In the rows, zero is written as 128.
Each path below is one point turned by a fixed rotation once a step. After each direction that follows a path, write how fast that rotation turns it, in degrees each step (0 if it stays still).
Each turn is a multiple of 5 degrees from 10 to 175, or 0.
path 1
[130 131 114 124 114 120 122 125 152 136 135 129 126 124 121 126 127 122
 115 139 133 124 126 137 123 133 113 136 134 131 123 111 133 121 141 124
 133 136 134 146 131 127 127 127 121 114 115 114]
[133 123 119 130 113 122 120 118 153 130 130 130 122 120 128 117 128 137
 119 128 133 131 127 137 114 137 116 128 140 135 137 118 133 126 144 122
 130 142 134 142 132 124 133 133 126 117 127 113]
[136 133 117 138 114 120 119 112 148 129 126 131 130 113 133 114 120 141
 121 133 131 127 127 139 120 128 115 135 137 132 124 113 131 115 148 130
 131 131 137 137 125 130 126 122 126 125 121 121]
[137 131 118 124 117 122 122 120 157 133 133 138 127 114 125 129 120 134
 131 134 130 120 120 142 112 136 110 139 132 125 125 115 132 122 145 127
 133 132 129 142 128 122 118 128 132 129 128 122]
[136 127 118 131 106 119 121 125 161 129 135 136 127 118 133 124 122 129
 122 136 129 119 128 130 109 125 114 130 137 131 136 113 129 130 138 123
 127 135 131 131 129 124 123 125 118 129 133 122]
[134 132 123 135 106 122 124 125 157 134 133 133 132 126 136 123 121 126
 115 140 128 127 125 137 124 136 117 130 138 127 132 112 134 123 144 123
 129 124 140 135 130 134 116 134 127 126 118 114]
[130 120 123 127 115 124 116 118 148 135 135 129 133 122 130 121 131 124
 127 131 123 121 124 134 109 136 110 130 136 138 129 112 140 115 142 124
 130 132 135 139 132 128 118 136 129 120 122 111]
[128 131 110 128 116 121 115 120 149 127 131 133 130 118 128 118 134 128
 113 134 130 121 121 133 119 124 111 137 136 136 124 114 133 117 137 127
 132 134 132 137 124 126 125 129 113 115 124 112]
[129 135 113 127 117 122 119 119 159 124 135 134 123 121 129 120 127 138
 116 131 135 133 124 137 115 137 120 135 131 135 128 121 132 128 148 123
 133 130 132 146 135 128 125 130 131 122 127 112]
[133 128 115 133 110 117 121 114 151 133 132 126 128 118 128 123 115 132
 126 134 131 124 136 134 108 129 117 133 132 138 127 117 132 120 148 125
 132 136 134 138 135 129 129 117 127 122 121 124]
[136 132 118 131 108 119 127 125 153 136 125 136 129 116 121 129 117 130
 121 137 131 122 125 142 122 137 110 135 138 124 130 114 131 122 141 129
 131 137 131 140 126 122 124 132 123 118 120 122]
[133 125 122 131 108 125 122 126 155 129 130 139 131 113 135 118 126 139
 125 132 126 125 124 136 109 133 116 124 142 130 135 114 134 123 143 126
 127 133 133 135 128 120 122 134 129 127 136 116]
[134 134 121 132 113 122 120 124 154 131 136 133 133 118 139 117 126 130
 122 143 126 122 123 135 116 125 116 132 136 129 120 107 133 115 143 125
 130 123 138 134 125 132 118 122 125 131 125 116]
[135 126 120 119 118 123 119 123 159 136 143 133 125 126 126 126 131 120
 124 136 128 119 121 136 115 134 111 135 134 130 127 112 133 125 139 120
 131 134 132 144 131 128 120 131 127 124 122 113]
[134 124 116 134 112 121 115 116 156 128 134 129 126 125 131 117 129 124
 113 130 130 123 129 130 115 127 114 133 140 139 138 117 132 127 139 121
 128 136 134 133 129 129 128 130 114 119 123 114]
[131 135 116 136 114 121 118 112 150 128 126 132 131 121 129 119 122 133
 115 130 130 129 123 140 123 139 115 137 134 134 128 120 134 119 149 128
 132 125 137 141 130 132 120 135 129 119 116 115]
[129 126 113 128 115 121 117 116 148 129 130 134 132 113 124 126 122 133
 130 130 127 121 126 135 104 133 111 134 130 138 126 119 135 117 146 129
 133 135 129 140 132 121 122 129 131 120 128 120]
[129 135 110 130 105 119 124 129 157 129 130 137 130 114 127 127 121 134
 116 141 134 122 126 133 116 125 116 134 134 130 127 113 128 124 141 129
 131 134 130 136 128 121 126 123 117 120 128 122]
[133 130 123 129 107 123 127 129 159 133 135 134 127 121 134 124 122 136
 123 140 130 132 128 137 114 140 121 124 136 128 132 113 134 125 148 121
 129 132 136 142 135 127 124 128 133 127 125 115]
[136 120 125 132 111 123 120 119 148 139 133 127 132 118 132 117 124 129
 127 138 125 121 132 136 113 128 112 128 142 131 127 105 136 115 142 123
 128 137 138 135 127 130 126 123 125 123 118 118]
[131 128 130 124 129 129 129 126 127 131 129 131 132 128 127 133 129 134
 126 129 125 131 127 126 131 124 127 129 124 130 133 129 127 127 132 123
 127 128 128 126 127 129 127 126 126 125 128 127] -> 0
[128 129 126 131 124 126 130 128 130 127 124 131 130 125 127 133 121 129
 130 128 128 127 129 128 126 129 127 129 126 127 130 132 126 130 129 131
 128 126 126 125 129 126 125 129 130 129 130 134] -> 55
path 2
[130 110 116 138 113 121 130 127 115 123 128 128 128 133 128 130 129 117
 129 137 132 131 138 134 144 147 128 148 147 114 124 139 131 134 123 112
 120 134 132 150 128 118 116 122 114 118 129 127]
[127 119 117 144 119 125 131 130 122 116 128 137 128 139 127 137 131 113
 124 118 129 130 142 140 131 145 130 147 137 106 134 143 140 126 127 115
 109 132 124 148 133 121 125 124 110 121 128 126]
[125 121 109 137 120 134 135 135 116 109 120 139 128 131 127 141 117 124
 124 129 134 141 128 132 137 144 134 139 140 113 137 135 131 128 123 111
 108 130 127 147 141 117 126 125 112 122 137 125]
[131 121 119 141 109 135 133 134 112 112 127 135 129 130 132 126 114 119
 119 126 135 129 133 129 141 143 141 140 137 109 123 139 134 135 122 109
 126 122 128 138 136 106 130 130 111 121 131 121]
[126 125 119 139 112 132 136 136 120 112 117 131 121 134 127 130 126 115
 123 118 132 128 139 137 134 137 130 144 143 115 127 146 120 132 126 100
 126 132 125 136 128 118 128 140 105 124 128 118]
[120 114 116 137 111 127 133 130 113 119 115 130 124 134 132 124 128 124
 126 135 131 131 136 135 146 142 131 147 144 120 124 140 119 130 121 106
 118 135 129 148 127 123 114 128 110 121 134 125]
[128 112 121 141 113 120 133 131 118 121 130 131 133 135 131 132 134 112
 129 126 131 130 145 140 139 142 129 151 145 107 123 139 136 128 126 115
 119 128 130 146 132 121 123 121 114 116 128 124]
[124 118 111 139 124 128 133 131 122 113 126 135 125 135 122 146 126 115
 123 126 131 134 136 135 134 149 126 144 140 112 137 139 136 129 128 113
 108 137 125 146 134 120 125 127 107 125 133 126]
[128 123 113 144 115 136 132 136 109 113 122 139 128 134 129 129 115 127
 120 129 133 135 131 131 141 144 140 144 135 111 131 135 136 128 122 113
 114 125 124 149 139 114 126 122 116 124 133 124]
[130 126 119 140 112 132 137 139 120 107 126 136 128 129 130 129 117 112
 123 120 138 130 134 135 133 139 139 140 144 107 127 142 129 132 123 103
 129 124 131 136 134 111 132 134 112 120 132 119]
[124 120 117 138 111 133 131 129 116 116 117 131 122 135 130 127 122 119
 121 129 129 127 136 133 140 143 129 142 139 118 129 146 117 136 124  99
 122 134 127 137 127 116 120 140 101 124 132 124]
[128 113 120 138 107 127 134 133 112 120 115 130 127 135 133 123 134 122
 128 127 128 132 143 140 144 137 132 152 146 115 121 140 126 127 124 110
 120 132 126 147 131 123 120 122 116 118 125 122]
[121 111 119 140 120 119 136 133 125 113 128 133 131 131 129 142 135 112
 129 127 132 129 139 136 137 148 128 144 146 111 125 141 134 128 124 114
 113 133 133 146 128 121 123 125 110 119 132 124]
[123 118 112 144 120 132 128 132 112 121 131 136 127 138 125 139 121 122
 120 130 132 135 139 132 139 149 127 145 132 113 133 137 136 132 127 115
 108 130 122 146 140 118 125 125 107 126 133 127]
[134 127 111 144 116 133 136 139 115 108 123 137 123 131 123 131 116 118
 122 121 138 136 133 133 135 139 142 143 144 112 131 137 136 129 122 112
 121 128 125 148 136 114 128 123 120 124 129 119]
[122 125 120 141 113 130 135 132 123 107 124 139 127 131 131 127 118 118
 122 125 135 126 130 134 135 143 137 137 138 110 129 145 123 133 121 101
 125 125 132 140 128 113 123 139 106 122 137 122]
[130 119 118 135 104 134 130 130 110 122 118 129 126 137 132 124 124 119
 124 126 130 137 140 137 142 136 127 147 140 114 128 140 119 134 125 101
 125 132 126 137 137 118 121 133 107 119 129 123]
[131 110 119 137 112 123 137 130 119 114 115 126 126 131 130 132 136 116
 129 126 128 130 137 137 142 143 135 145 148 116 120 144 130 129 125 112
 117 137 128 146 122 119 123 123 113 119 124 123]
[113 112 120 144 120 124 134 135 120 117 127 136 132 137 132 138 133 119
 125 127 131 129 141 136 139 148 126 146 135 112 126 140 133 125 126 115
 107 127 126 146 134 123 125 126 106 121 135 125]
[129 118 108 142 120 132 133 139 111 117 130 133 125 133 121 141 117 118
 123 132 137 140 138 130 139 143 129 147 145 114 132 132 136 133 125 114
 116 131 123 145 141 116 126 121 114 124 130 123]
[128 132 131 128 124 125 128 127 127 129 124 131 129 122 125 129 122 127
 129 127 128 126 131 124 129 128 123 128 128 128 127 129 128 130 132 127
 124 127 131 128 125 132 130 126 130 128 128 126] -> 0
[133 127 127 127 128 130 125 125 126 132 131 125 126 129 125 131 127 125
 127 128 126 128 130 127 127 129 125 129 128 128 129 129 130 134 131 127
 130 132 125 124 127 125 130 130 124 130 124 129] -> 115
[127 130 130 131 125 129 127 130 125 131 129 129 130 132 130 124 129 128
 127 123 127 129 134 131 127 124 127 132 124 125 128 127 129 126 129 128
 129 124 126 126 133 130 130 127 129 127 127 127] -> 145
[131 125 130 123 125 125 126 122 129 130 126 127 130 129 131 128 133 127
 131 128 124 129 128 132 128 128 126 129 128 126 130 130 127 127 128 128
 125 131 131 129 127 130 124 126 128 125 127 131] -> 65
path 3
[114 138 123 122 125 141 128 130 136 139 122 135 106 121 128 132 144 122
 123 126 132 132 144 128 108 125 149 138 131 126 116 142 134 125 143 132
 132 123 140 115 130 138 130 124 122 131 127 116]
[113 137 125 130 127 139 125 133 129 150 127 133 108 126 129 130 135 122
 125 132 131 129 137 129 108 127 147 141 128 119 117 142 136 131 146 130
 123 123 140 114 133 138 131 128 129 130 122 111]
[115 141 125 127 131 143 120 128 128 153 128 136 111 133 128 131 142 128
 132 130 135 124 141 124 112 129 143 139 128 121 121 141 131 129 136 129
 118 129 135 110 135 141 126 128 129 126 116 115]
[115 141 114 117 128 146 121 132 134 139 126 136 112 134 121 129 146 123
 125 130 141 128 145 127 113 127 137 137 133 118 121 140 133 127 132 128
 121 125 131 109 136 140 125 125 128 123 119 118]
[115 142 113 128 128 143 122 141 139 137 125 133 111 131 121 120 135 123
 121 131 136 128 144 131 111 131 130 140 134 118 114 142 137 130 139 127
 118 121 132 110 135 136 128 126 132 128 123 116]
[116 145 121 134 134 142 124 136 139 142 122 136 112 130 121 121 138 130
 128 127 127 125 148 131 113 135 129 139 133 129 109 145 134 128 138 128
 118 128 133 109 136 135 128 130 129 133 122 116]
[115 142 121 126 132 141 126 132 137 135 118 136 110 127 119 130 149 126
 127 127 127 130 149 133 113 129 138 133 134 135 109 146 130 123 136 130
 127 128 137 107 133 135 128 130 125 135 126 117]
[112 135 122 127 130 136 123 138 131 137 121 131 108 125 123 130 143 119
 121 132 126 132 142 134 111 119 142 134 132 128 110 146 134 129 144 129
 129 121 140 110 130 135 128 132 129 129 127 116]
[114 137 128 134 135 136 119 136 127 147 123 131 107 131 130 126 139 129
 127 129 128 126 144 126 109 121 142 136 127 127 114 146 131 132 146 127
 123 124 138 111 130 136 121 130 130 127 122 119]
[116 140 122 124 132 141 120 129 131 144 123 136 107 131 133 129 148 131
 128 124 136 126 148 121 111 122 145 138 127 125 120 144 129 129 138 128
 124 126 134 112 130 138 118 123 125 124 119 123]
[114 139 118 121 124 144 123 133 138 137 124 135 107 125 129 127 140 123
 121 125 140 130 146 126 108 125 143 142 130 117 119 140 135 129 141 129
 127 120 134 116 131 140 124 120 125 126 124 120]
[116 141 122 130 126 144 126 134 139 147 127 134 109 125 128 123 131 127
 126 128 135 126 143 128 109 136 138 145 129 117 116 141 138 129 143 130
 119 122 136 117 134 138 130 123 128 132 122 115]
[117 145 123 127 130 145 126 128 136 147 125 140 113 128 120 130 141 127
 132 128 132 126 145 129 113 139 139 139 133 125 116 141 134 124 133 131
 119 132 136 110 137 138 132 128 128 132 119 113]
[114 140 116 120 126 143 124 133 133 138 125 137 112 129 114 134 146 119
 125 134 132 132 141 134 113 128 139 134 136 124 115 143 133 125 133 131
 124 126 138 105 136 137 132 130 129 129 121 113]
[113 139 118 129 133 139 119 142 129 142 127 131 111 132 118 126 138 120
 124 136 129 128 140 132 112 124 133 135 134 122 111 145 135 132 139 127
 119 122 136 106 135 136 128 133 135 126 122 115]
[117 142 121 133 138 139 118 138 131 143 121 133 112 135 125 123 143 131
 128 128 129 124 148 127 113 125 131 135 131 130 110 146 131 131 137 126
 120 127 132 106 134 136 120 131 131 127 120 122]
[116 142 117 124 132 140 121 135 138 132 118 134 108 129 126 125 149 128
 122 123 132 128 151 128 111 123 138 135 132 130 112 145 130 126 138 127
 128 122 133 110 131 136 120 123 122 128 125 125]
[113 137 122 130 126 138 126 138 139 136 121 131 106 122 129 122 137 125
 119 125 129 130 146 130 108 125 142 140 130 125 110 144 135 129 148 130
 129 120 137 115 128 134 127 123 126 132 129 118]
[115 140 130 134 131 138 126 130 133 150 123 135 106 124 132 128 138 131
 129 126 127 127 143 127 109 131 146 141 127 128 114 144 134 129 145 131
 124 127 140 115 131 137 128 128 125 134 123 115]
[114 139 126 122 127 143 125 125 130 147 124 139 109 127 127 136 147 124
 130 127 134 129 142 125 111 128 149 136 130 125 120 142 131 125 138 131
 126 129 140 112 134 139 128 126 123 129 120 116]
[128 129 130 129 126 129 133 126 132 127 127 130 128 123 127 129 126 128
 128 127 125 130 128 131 128 133 129 129 129 131 126 128 130 125 130 130
 130 129 131 130 128 127 134 128 125 134 130 125] -> 60
[126 125 126 128 125 126 128 133 128 126 130 125 127 126 128 126 123 124
 123 131 128 130 125 130 126 126 128 129 129 124 127 128 131 131 132 128
 129 123 129 130 127 127 130 128 131 127 131 126] -> 110
[128 130 131 128 128 127 128 131 129 126 132 133 129 134 124 126 125 127
 132 124 127 132 126 126 124 129 128 128 129 130 131 128 127 129 130 127
 131 127 131 124 124 131 127 127 127 127 129 129] -> 0
[128 130 125 125 126 132 128 127 129 130 131 130 131 130 124 129 126 126
 129 131 131 127 126 129 129 133 125 130 129 123 131 126 130 127 124 129
 124 129 127 127 132 129 131 128 130 127 125 125] -> 40
